128 stands for zero in the data rows.
What is the hidden score of each row? Scores go from 0 to 30, and 15 is about the middle. The score is a weighted sum of the row's numbers plus the product of two more (or one squared), each taken from its middle value.
[172 126 114 134 139 159 119 121 111 122 121 137 108 119 132 137] >> 15
[ 99 107 224 153  81  67 255 173 172  99 136  83 149 100 133 255] >> 21
[154 128 116 133 141 152 120 118 109 114 113 132  94 119 131 131] >> 19
[127 170 179  93  82  86 147 199 101 104  94  73 174 255  93 255] >> 6
[119 141 152 111 114 104 102 145 103 127 102  98 108 255 107 123] >> 13
[128 142 113 114 125 202 114 112 109 125 101 123 133 122 143 114] >> 15
[107 134 115 115 135  93 110 111 116 147 136 212  94 138 125  90] >> 20
[139 117 158 113 104 102 174 154 108 134  98 112 148 118 143 125] >> 15
[132 119 146 157 200 102 140 135 170 156 103 145 101 106 168 123] >> 23
[149 136 116 126 136 173 117 118 110 104 106 138  97 119 133 137] >> 20
[135 107 171 110  97  92 216 178 108 143  96 103 192 117 146 123] >> 15
[127 114 127 142 104 109 122 110 124 112 128 181  83 120 141 117] >> 13
[ 99 164 152  93  74  70 125 138 110  79  96 113  71 255 103 222] >> 12
[125 113 132 154  97 108 122 109 134 120 138 172  86 118 144 113] >> 15
[135 134 117 124  90 149 121 123 116 107 151 118 132 120 119 113] >> 14
[139 138 109 116 154 139 112 125 106 151 122 141 138 130 123 100] >> 18
[145 123 123 140 127 159 121 114 119 132 116 125 112 114 142 114] >> 15
[113 111 118 149 150 134 121 108 160 137 123 112 133 103 110 101] >> 14
[ 95 108 122 158 140 164 115 108 201 126 120 115 159 101 106 105] >> 6
[104 155 144  93  76  99 112 150 102 124 112  77 158 253 100 106] >> 28
[177 120 117 142 140 163 117 128 113 114 125 133 114 119 130 143] >> 14
[ 95 157 120 114 114 102 104 118 105 101 160 120  98 145 128 122] >> 20
[100 186 130  97 118  86  94 122 101 106 112  91  86 255 105 159] >> 17
[100 107 124 162 148 132 122 106 199 118 118 115 127 100 104 101] >> 12
[128 133 122 125 231 100 116 115 114 169 129 169 102 125 116  86] >> 27
[164 127 111 129 139 158 118 119 110 120 116 129 109 119 131 129] >> 16
[134 128 120 129 172 117 128 147 127 133 102 129 111 115 153 141] >> 22
[134 126 122 134 169 122 123 150 127 120 104 147 117 117 153 164] >> 20
[157 118 159 127  99 116 212 167 114 101 104  93 165 108 125 223] >> 16
[118 136 124 122  72 157 119 124 126 104 217  96 182 127 109 100] >> 23
[108 118 189 107  68  93 207 169 117 104 120  91 197 120 120 107] >> 16
[141 115 143 162 129 142 131 106 136 155 119 126  95 105 146 101] >> 15
[131 137 106 122 134 151 110 119 105 112 133 128 107 130 125 115] >> 17
[150 134 109 119 137 163 120 113 108 141 110 111 119 122 138 114] >> 16
[101 128 172 126  69  99 204 154 172 100 134  78 182 102 106 150] >> 14
[167 127 110 130 128 157 118 121 109 132 122 121 121 121 133 129] >> 14
[ 98 108 123 151 141 134 123 106 175 135 119 118 137 101 109  97] >> 12
[122 139 105 118 122 156 108 119 103 112 134 132 124 134 130 114] >> 16
[180 125 110 135 140 146 121 121 108 131 128 127 114 119 130 134] >> 14
[108 107 181 117  96  88 192 157 129 162  97 107 186 107 142 112] >> 19
[131 122 132 140 204  99 129 175 143 119 101 166 116 115 165 183] >> 25
[110 159  98 113 132 150 103 116  99 101 154 128 112 154 124 106] >> 20
[120 150 102 114 117 168 108 119 103 115 135 123 118 135 130 114] >> 18
[163 127 110 124 124 175 117 121 111 136 118 130 137 120 137 128] >> 13
[ 89 109 224 135  92  69 222 162 231 144 133  75 218  99 118 201] >> 12
[148 132 112 126 131 167 115 119 111 124 111 124 119 121 136 129] >> 15
[117 129 135 129 213  95 135 178 153 124  93 152 109 114 183 175] >> 29
[123 119 117 128  92  94 115 111 121  91 130 232  73 140 134 142] >> 8
[109 131 134 128 103 112 125 157 146 104 119 117 137 119 138 134] >> 14
[133 127 122 131 165 125 122 144 126 122 102 144 120 118 155 156] >> 19
[136 120 130 144 122 169 122 110 124 153 116 125 115 109 147 107] >> 14
[102 108 125 161 136 115 122 114 213 189 135 114 145 100 122 109] >> 17
[100 156 146 113 120  79  97 126 106  96 130 106  82 216 109 184] >> 13
[121 124 136 129 116  93 116 124 115 117 151 130 110 125 133 150] >> 15
[122 137 117 121  87 165 118 119 114 116 143 100 137 122 121 109] >> 14
[125 116 129 145 100 101 123 105 128 110 128 184  76 118 141 115] >> 13
[ 76 102 212 120  95  70 187 138 205 219 105  91 185  99 137 100] >> 16
[141 158 110 109 149 138  98 122 101 121 106  97 100 243 106 125] >> 13
[153 121 113 133 131 167 117 124 113 137 125 124 131 121 131 124] >> 14
[157 128 114 129 132 165 116 119 111 136 117 124 131 122 140 127] >> 14
[136 133 114 126  82 141 122 122 117 116 191  97 148 126 115 108] >> 19
[102  99 186 121 106  85 223 153 139 140  96 104 166 104 124 103] >> 15
[ 89 135 116 120  98  81  99 112 149 148 127 116  88 189 103 114] >> 17
[162 127 109 128 137 166 119 120 110 138 119 125 140 124 135 124] >> 14
[ 95 118 125 142 128 118 122 108 198 188 114 113 135 101 128 102] >> 16
[132 110 118 149 145 141 121 116 140 134 130 124 129 108 116 111] >> 14
[156 124 113 132 142 153 117 121 111 119 118 128 109 120 131 130] >> 16
[153 124 113 133 136 183 112 121 112 113 116 139 124 121 135 146] >> 14
[107 110 121 152 152 139 124 107 174 132 118 112 135 101 108  98] >> 14
[145 123 121 134  92 132 124 125 118 101 189 110 125 122 112 112] >> 14
[116 136 130 124 198 100 128 170 151 126  93 137 110 116 183 179] >> 27
[130 116 153 114 103 125 149 144 107 122  97 130 141 114 148 121] >> 14
[116 122 118 139 131 128 122 115 150 162 117 113 133 106 128 110] >> 16
[163 119 111 135 141 155 118 123 110 129 127 132 128 122 132 130] >> 13
[112 139 107 119  95 101 108 113 109  87 147 201  77 153 130 126] >> 14
[150 130 112 125 130 165 117 119 110 131 116 128 120 120 137 124] >> 15
[141 142 102 110 186 109 105 130 103 171 145 167 153 146 112  93] >> 23
[111 116 184 116 104  78 145 150 115 114 113 117 129 121 140 148] >> 11
[157 133 107 117 188 119 116 124 105 149 127 155 118 131 120  97] >> 18
[118 147 119 114 153 151 116 109 112 174 110 132 127 122 137  91] >> 19
[133 124 115 128 105 112 116 114 112  98 121 186  84 129 133 136] >> 12
[139 140 113 119 135 170 116 114 109 126 106 126 116 121 139 121] >> 17
[156 122 110 128 132 167 118 122 110 144 125 122 144 122 134 119] >> 14
[156 132 110 124 133 164 115 117 110 133 114 116 123 122 136 126] >> 15
[159 122 112 132 132 169 117 124 111 125 124 131 121 121 135 134] >> 14
[142 142 105 112 194 123 109 128 104 173 135 154 147 140 116  94] >> 21
[ 89 108 118 149 208 111 116 106 203 160 140 132 165 103  94  85] >> 17
[118 139 124 125  72 164 119 126 122  99 203 103 154 124 113 112] >> 19
[149 130 146 121 100 136 172 153 114 109 103  94 162 110 130 193] >> 15
[164 125 113 133 143 150 120 120 109 126 121 121 107 121 133 129] >> 16
[165 125 111 135 132 175 115 124 111 138 130 127 144 123 135 133] >> 14
[152 131 113 126 146 180 117 117 110 123 110 121 118 120 133 126] >> 18
[135 130 224 133  89  88 213 170 134 115  99  74 135 122 112 210] >> 5
[ 88 131 117 123 122 130 122 101 186 246 107  92 166 102 136  93] >> 27
[ 88 168 115 107 128 109  95 113 132 178 104  84 112 216  99 108] >> 20
[ 90 104 126 155 169 132 128 100 234 134 114 115 135  97 101  89] >> 19
[130 138 117 135  70 152 114 134 118  92 251 104 159 127 110 134] >> 26
[133 174 106 102 123 129  96 123  99 130 106  95  94 255 105 133] >> 17
[159 132 112 117 150 156 126 112 110 146 108 119 111 118 136 107] >> 17
[142 121 140 116 113 124 142 141 107 121 100 124 142 119 142 128] >> 14
[ 76 105 188 150 137  69 117 102 255 108 160 106 108 100 101 104] >> 13
[125 131 132 135 206  98 129 174 149 112  95 156 105 117 173 207] >> 29
[176 120 111 141 135 149 118 126 110 127 136 130 116 121 131 141] >> 13
[149 115 129 154 145 154 122 116 121 135 127 137 116 112 137 115] >> 15
[156 125 114 127 134 174 117 120 113 129 115 127 129 120 132 122] >> 14
[119 114 119 148 148 146 119 114 152 130 121 117 138 106 114 109] >> 13
[ 81 157 130 114 101  77 100 127 105  84 255 129  88 161 121 134] >> 23
[100 134 111 117 176 111 111 120 131 205 130 140 155 117 113  89] >> 23
[116 150 111 110  99  92 101 110 110  88 111 185  71 219 117 151] >> 9
[126 108 142 167  98  96 125 106 148 127 152 206  78 114 145 111] >> 18
[ 99 127 170 128 116  71 111 125 123 100 177 124  98 131 132 183] >> 14
[ 95 101 125 172 160 140 122 106 232 126 129 124 158  99  98  98] >> 10
[140 132 117 127 126 165 118 121 112 115 109 134 105 119 137 131] >> 16
[117 116 127 134 126  81 123 145 146  97 109 241  83 131 158 176] >> 14
[144 110 145 120 113 110 158 149 108 133 105 123 141 117 140 125] >> 14
[156 120 123 152 133 160 121 118 119 144 134 134 126 113 137 118] >> 15
[165 115 113 133 129 174 118 127 113 168 139 124 176 120 135 116] >> 18
[136 144 106 110 174 131 110 123 105 166 124 143 137 137 120  95] >> 20
[123 145 118 115 163 111 106 148 116 124  99 121 108 171 131 152] >> 19
[159 125 113 128 128 175 117 122 111 133 122 132 133 123 138 128] >> 13
[121 113 116 139 142 142 124 110 146 154 122 110 158 106 116  97] >> 14
[160 131 113 131 125 168 117 121 110 117 115 133 113 121 134 142] >> 14
[155 130 116 133 141 171 116 121 111 113 115 137 118 121 131 131] >> 15
[159 127 113 129 130 175 119 122 109 125 116 121 121 120 135 129] >> 15
[133 124 218 122  68  96 255 199 138  81 131  73 255 106 103 255] >> 11
[ 92 139 163 116 114  72 109 117 118 103 154 105  97 130 135 169] >> 15
[131 138 138 114  96  97 182 167 108  95 123  92 157 120 115 177] >> 18
[ 84 117 141 112 195  79 153 137 181 202 121 103 255 104  90  84] >> 20
[132 140 107 112 178 123 107 125 104 142 123 160 127 135 116  97] >> 19
[148 134 112 125 134 173 117 119 109 121 112 130 111 121 136 132] >> 17
[112 120 117 134 128 137 119 112 146 184 121 114 150 107 131 105] >> 19
[106 103 120 161 152 145 123 110 187 139 132 116 150 101 106 101] >> 12
[164 121 112 141 130 168 114 128 111 121 132 139 138 120 129 143] >> 13
[113 131 159 117 101 102 158 153 131 111 100  82 175 124 101 161] >> 4
[167 136 111 129 143 137  99 134 105 108 128 119 101 196 106 179] >> 12
[167 120 113 137 136 151 120 126 111 128 127 125 116 120 131 132] >> 14
[128 149 104 108 189 117 106 126 101 165 133 158 141 143 116  92] >> 23
[153 125 112 132 133 169 116 123 110 121 121 129 118 121 134 134] >> 15
[161 128 110 128 132 163 119 122 110 127 116 125 118 121 135 133] >> 15
[ 92  94 175 138 116  99 184 138 192 150 102 103 202  99 112  96] >> 12
[130 138 104 122 133 150 111 120 104 116 146 133 113 133 125 114] >> 17
[130 139 107 113 122 115 117 129 109 147 179 124 149 136 107  90] >> 24
[125 106 176 110 100  95 192 164 107 136  95 116 169 116 149 121] >> 15
[133 105 174 140 116 102 178 129 125 179 105 109 128 105 150  97] >> 17
[109 149 111 124 131 146 109 111 109 111 134 126 100 131 130 103] >> 18
[151 131 118 127 138 169 117 118 109 117 109 135 109 119 135 126] >> 17
[163 123 112 133 136 158 120 124 111 135 127 136 127 120 131 132] >> 14
[110 124 126 126 131  84 127 146 139  96  99 205  80 124 162 164] >> 17
[ 93 106 143 155 131  98 119 113 186 119 147 114 146 103 108 109] >> 9
[115 116 199 113  68  72 255 166 137  81 103 126 115 117 128 255] >> 20
[148 130 114 127 140 158 119 118 110 127 113 130 110 120 135 122] >> 17
[123 151 102 102 199 113 107 123 102 171 122 159 134 145 115  87] >> 23
[127 176 106 103 125 133  94 129  97 132 108  91 102 255 102 135] >> 20
[113 160 116 109 109 118 128 142 105  97 143 104 130 135 116 135] >> 19
[108 113 118 135  88  91 117 111 152 123 149 200  94 124 133 124] >> 13
[143 117 143 121 117 123 146 143 109 123 103 122 130 117 140 131] >> 15
[122 112 118 146 143 156 121 112 144 128 123 123 140 107 114 110] >> 13
